In the rows, 128 means zero.
Each path below is one point turned by a fixed rotation once a step. After each direction that follows a path, write how fast that rotation turns it, in degrees per step (0 if it stays still).
Each turn is a multiple of 5 degrees from 10 to 175, or 0.
Each row of a path follows its step; steps can be skipped.

step 3: [126 131 134 124 128 137 119 128 137 122 128 125 132 121 134 132 131 130
 125 133 123 118 130 133 131 130 130 141 131 131 123 123 125 132 139 124
 132 127 129 139 125 133 124 123 123 123 133 126 130 130 127 138 130 135
 134 124 136 131 130 129 120 123 132 131 126 125 133 132 131 133 131 137
 120 133 135 131 128 111 128 121]
step 15: [132 126 133 119 136 129 121 131 131 128 130 133 133 125 125 139 114 123
 131 125 131 125 133 122 120 135 134 129 132 122 131 124 126 122 135 130
 132 114 122 130 131 125 135 124 124 123 130 128 124 140 129 134 123 127
 125 128 132 128 139 135 127 121 139 123 132 126 127 128 126 125 132 123
 128 137 134 129 126 124 129 118]
step 16: [130 136 132 118 134 133 122 123 133 121 127 133 137 131 126 128 130 127
 125 123 128 124 123 129 127 131 128 135 128 132 133 127 130 129 124 135
 131 128 131 131 139 136 123 129 126 128 128 138 141 124 130 127 116 130
 124 132 124 137 136 121 120 120 131 121 133 123 132 121 130 124 127 122
 122 134 144 125 125 128 132 130]
step 18: [131 128 141 127 133 123 138 141 124 125 119 129 128 125 117 131 119 126
 126 121 124 121 129 125 129 135 119 123 133 122 125 126 123 132 140 127
 126 125 133 141 123 121 128 134 130 127 133 126 123 129 126 125 134 132
 129 127 127 127 120 133 139 124 135 128 123 122 125 128 119 124 122 126
 121 132 131 129 136 127 130 122]
step 19: [126 126 138 130 129 125 125 123 130 124 119 132 122 129 126 121 122 137
 137 120 121 130 124 130 132 134 131 144 126 124 126 129 122 130 132 128
 136 126 130 141 129 120 125 123 131 130 130 123 132 129 136 127 131 137
 130 133 133 127 125 113 128 121 133 128 128 119 132 129 129 124 134 123
 126 133 134 131 128 120 132 137]
step 21: [133 125 133 123 124 130 128 130 127 129 131 129 133 128 121 134 138 124
 129 136 121 132 130 128 131 133 127 121 129 126 121 132 128 124 137 114
 121 129 128 133 120 127 123 130 128 129 129 126 127 131 117 135 126 126
 127 118 130 126 121 133 132 112 124 127 134 135 132 137 135 127 113 124
 123 128 135 132 124 126 132 120]
step 32: [122 130 138 119 136 132 125 127 134 131 125 127 124 123 130 127 124 121
 138 135 121 122 125 131 135 137 123 128 131 123 126 130 132 129 127 127
 132 128 127 125 126 127 129 127 113 127 133 135 130 119 130 116 128 128
 124 133 126 122 139 121 121 126 125 134 136 125 134 129 117 121 125 124
 120 131 132 132 136 132 130 136]
step 37: [130 129 128 126 132 120 139 136 126 117 128 138 134 135 123 129 121 127
 116 129 130 127 126 133 129 131 132 128 129 123 122 136 126 133 130 121
 134 119 124 136 126 121 121 132 136 134 128 125 124 127 122 131 119 138
 125 117 138 129 131 121 122 123 127 128 125 126 133 127 134 124 119 126
 126 139 131 124 124 127 128 130]
step 38: [129 126 136 125 132 132 120 135 130 126 130 130 124 135 129 119 126 135
 129 123 123 129 120 130 130 126 133 129 118 133 125 127 126 119 129 131
 127 122 124 129 124 115 124 130 133 130 125 127 131 112 126 122 131 134
 136 121 126 133 122 127 110 116 132 129 131 131 133 129 136 119 131 131
 126 129 128 131 127 133 132 125]
step 39: [136 128 129 123 131 129 130 123 133 140 125 125 129 131 127 133 131 132
 129 124 127 122 131 130 128 135 123 125 118 129 119 126 136 125 131 122
 120 129 135 131 120 119 132 121 126 134 126 132 130 115 127 126 143 117
 128 126 130 136 127 129 131 122 117 130 128 128 119 129 130 120 130 133
 123 124 137 128 136 133 132 127]
[129 126 128 128 127 126 125 126 128 127 128 130 126 126 129 128 127 128
 128 127 127 124 130 131 127 128 129 127 128 126 127 129 127 128 128 127
 128 128 128 127 128 130 127 128 128 128 127 128 127 129 131 127 127 129
 127 128 130 126 130 126 128 129 129 127 128 127 127 130 127 128 128 128
 128 128 129 127 128 128 128 128]	85
[127 127 130 128 127 129 129 126 130 129 129 129 129 125 129 128 129 126
 129 128 130 127 129 127 129 130 128 127 129 129 129 128 131 128 127 128
 128 130 126 126 129 128 128 128 127 126 127 127 128 129 128 129 128 128
 128 126 129 129 130 128 126 128 129 128 126 129 130 127 127 131 127 130
 128 130 126 128 127 126 127 127]	35
[126 127 130 131 129 130 127 129 129 128 129 130 126 128 129 127 129 127
 130 128 129 128 127 127 129 127 128 129 126 128 129 129 129 128 128 129
 131 127 131 127 128 129 127 128 127 129 128 128 129 127 128 129 127 129
 128 129 129 131 128 129 126 128 128 129 128 127 128 128 128 128 128 126
 129 125 129 128 131 129 129 129]	115
[126 128 129 127 130 129 128 129 127 131 128 128 128 128 126 127 129 126
 127 127 127 128 128 127 129 129 129 126 129 129 129 129 127 127 128 126
 128 126 128 128 130 129 128 131 127 130 126 127 127 127 128 127 127 130
 128 128 128 125 128 127 129 129 130 126 129 128 128 127 129 127 127 127
 128 128 129 131 128 128 128 128]	130

step 7: [131 133 128 126 128 131 129 125 135 119 131 131 131 133 129 125 128 127
 125 135 139 122 123 125 142 130 119 135 136 139 124 137 120 134 133 121
 130 130 122 134 129 137 131 124 123 132 123 134 137 133 125 127 130 130
 125 131 135 121 130 129 125 131 131 127 127 129 119 126 116 141 130 117
 136 130 131 125 126 125 127 130]
step 8: [136 126 125 128 121 128 123 129 132 130 134 138 125 131 123 132 128 132
 109 125 133 123 128 126 133 128 120 131 135 125 128 130 120 130 128 124
 126 137 125 127 122 128 120 122 131 131 128 140 124 124 114 129 126 128
 127 132 132 134 126 124 128 129 127 122 134 118 117 134 133 139 138 123
 123 128 130 122 128 125 133 128]
step 10: [126 133 132 125 128 124 123 125 129 128 132 129 132 133 128 136 130 133
 131 134 139 128 134 127 141 128 121 132 127 130 125 127 122 128 123 115
 131 126 123 113 133 138 133 127 128 134 122 140 136 130 122 124 121 125
 129 126 143 120 131 134 130 119 128 133 118 130 117 125 127 130 125 128
 125 126 130 123 130 130 128 124]
step 20: [126 132 129 126 130 137 125 131 123 124 136 123 128 130 124 136 127 136
 124 128 141 125 127 116 126 127 116 134 126 122 123 124 119 132 128 120
 135 128 126 127 131 135 131 127 129 129 124 137 125 128 124 137 133 133
 126 128 127 123 129 124 122 124 127 126 130 120 122 126 124 134 142 114
 133 129 136 130 123 116 134 122]
step 24: [130 128 134 118 126 127 121 131 131 135 136 138 126 122 126 130 128 130
 126 129 130 132 133 122 120 132 122 128 126 127 131 129 124 132 127 121
 133 126 117 133 125 136 122 126 137 137 127 130 126 129 123 128 128 130
 110 125 132 122 113 132 130 127 129 120 135 118 130 134 133 142 128 129
 123 128 133 123 127 124 132 126]
step 25: [131 122 129 124 128 129 133 129 122 122 135 135 126 126 123 135 127 132
 134 136 136 122 134 125 125 133 120 134 126 128 125 128 119 136 121 122
 129 129 122 132 124 125 134 134 128 139 128 124 135 133 124 129 127 130
 123 115 137 122 128 123 136 134 132 126 134 128 125 123 119 140 122 115
 129 130 122 133 135 122 131 126]
step 32: [123 130 140 123 128 133 124 124 126 124 133 131 125 127 128 123 131 139
 130 131 135 126 135 122 135 138 109 123 128 125 131 129 117 131 126 124
 129 132 126 126 133 128 134 130 132 136 123 122 127 122 131 134 135 131
 122 132 131 126 118 126 133 128 131 132 125 135 125 122 126 138 123 120
 135 125 136 129 131 119 128 125]
step 33: [121 129 133 128 128 132 125 133 129 133 136 126 128 139 131 137 127 136
 122 136 126 126 135 127 137 130 117 137 128 133 121 139 120 126 128 121
 134 128 119 129 125 125 125 120 130 143 128 136 129 127 122 138 125 128
 124 127 136 124 130 131 125 125 131 130 130 119 126 134 129 129 121 119
 138 136 133 130 124 122 128 127]
step 36: [131 130 131 124 124 127 123 128 130 127 131 126 120 126 130 135 131 134
 127 127 133 131 129 123 131 133 118 132 131 120 128 130 112 129 121 118
 124 126 123 123 126 126 124 133 131 143 122 135 128 127 117 130 119 130
 121 127 137 125 125 127 126 119 130 126 126 125 124 135 129 132 140 120
 131 134 123 123 122 137 139 132]
step 40: [128 119 135 125 129 126 122 136 140 126 139 131 124 130 133 133 128 139
 134 136 134 127 125 121 138 126 121 120 127 131 120 131 119 132 134 132
 127 131 119 132 129 127 130 119 129 135 133 131 125 135 116 124 129 132
 122 127 125 122 123 136 122 131 127 125 130 128 123 126 135 135 127 125
 131 136 136 122 132 121 134 129]
[125 128 129 130 128 127 127 128 127 126 127 127 129 129 127 131 126 131
 128 129 126 129 130 128 127 128 128 128 129 126 128 128 127 127 127 127
 129 128 128 126 126 128 128 128 127 127 129 127 126 127 129 128 127 128
 128 129 128 129 129 126 131 125 128 128 126 130 127 126 128 128 128 128
 129 126 128 129 128 127 126 127]	65
[129 127 128 127 129 128 128 128 127 127 130 125 128 128 128 126 129 127
 129 130 128 127 127 127 127 131 127 127 127 128 130 127 128 129 127 130
 129 127 127 127 128 128 129 129 129 129 128 129 128 128 127 129 128 127
 129 126 126 129 126 126 130 127 129 127 127 128 128 129 130 128 130 130
 130 126 129 125 127 128 129 125]	95
[130 126 130 127 128 128 128 129 128 126 128 129 129 127 128 130 129 128
 127 127 130 127 126 127 128 128 129 126 130 129 129 127 130 129 127 127
 131 130 130 128 128 129 128 127 128 128 127 126 130 130 129 128 126 127
 126 126 127 128 129 128 129 127 130 129 127 130 129 128 128 125 127 128
 129 127 128 128 130 127 128 129]	115
[128 128 128 128 130 129 128 128 130 130 128 130 130 128 128 128 131 126
 127 128 127 126 130 131 128 127 129 127 128 129 129 127 129 127 129 127
 130 128 127 127 128 127 127 128 130 129 127 131 127 127 127 127 128 127
 129 128 129 129 127 127 128 128 128 129 127 128 126 127 130 129 126 129
 127 126 128 130 129 126 129 127]	160
[128 128 127 129 126 128 128 126 127 128 129 130 124 130 130 129 128 126
 126 127 128 128 129 130 128 129 128 129 128 126 129 130 126 128 128 129
 130 127 128 127 127 128 127 127 128 129 128 128 127 129 128 127 127 127
 130 127 130 127 127 128 130 128 131 128 130 128 129 130 128 127 127 129
 127 128 129 127 128 127 127 128]	130
[128 129 128 127 128 129 127 126 130 128 129 127 128 128 127 128 127 130
 128 128 124 127 129 129 129 128 127 128 128 129 129 129 127 129 129 130
 129 129 127 129 128 130 126 129 129 128 129 127 129 128 130 127 127 130
 125 127 127 131 128 127 130 130 127 128 129 128 130 129 128 129 125 126
 130 128 129 127 129 128 127 129]	40
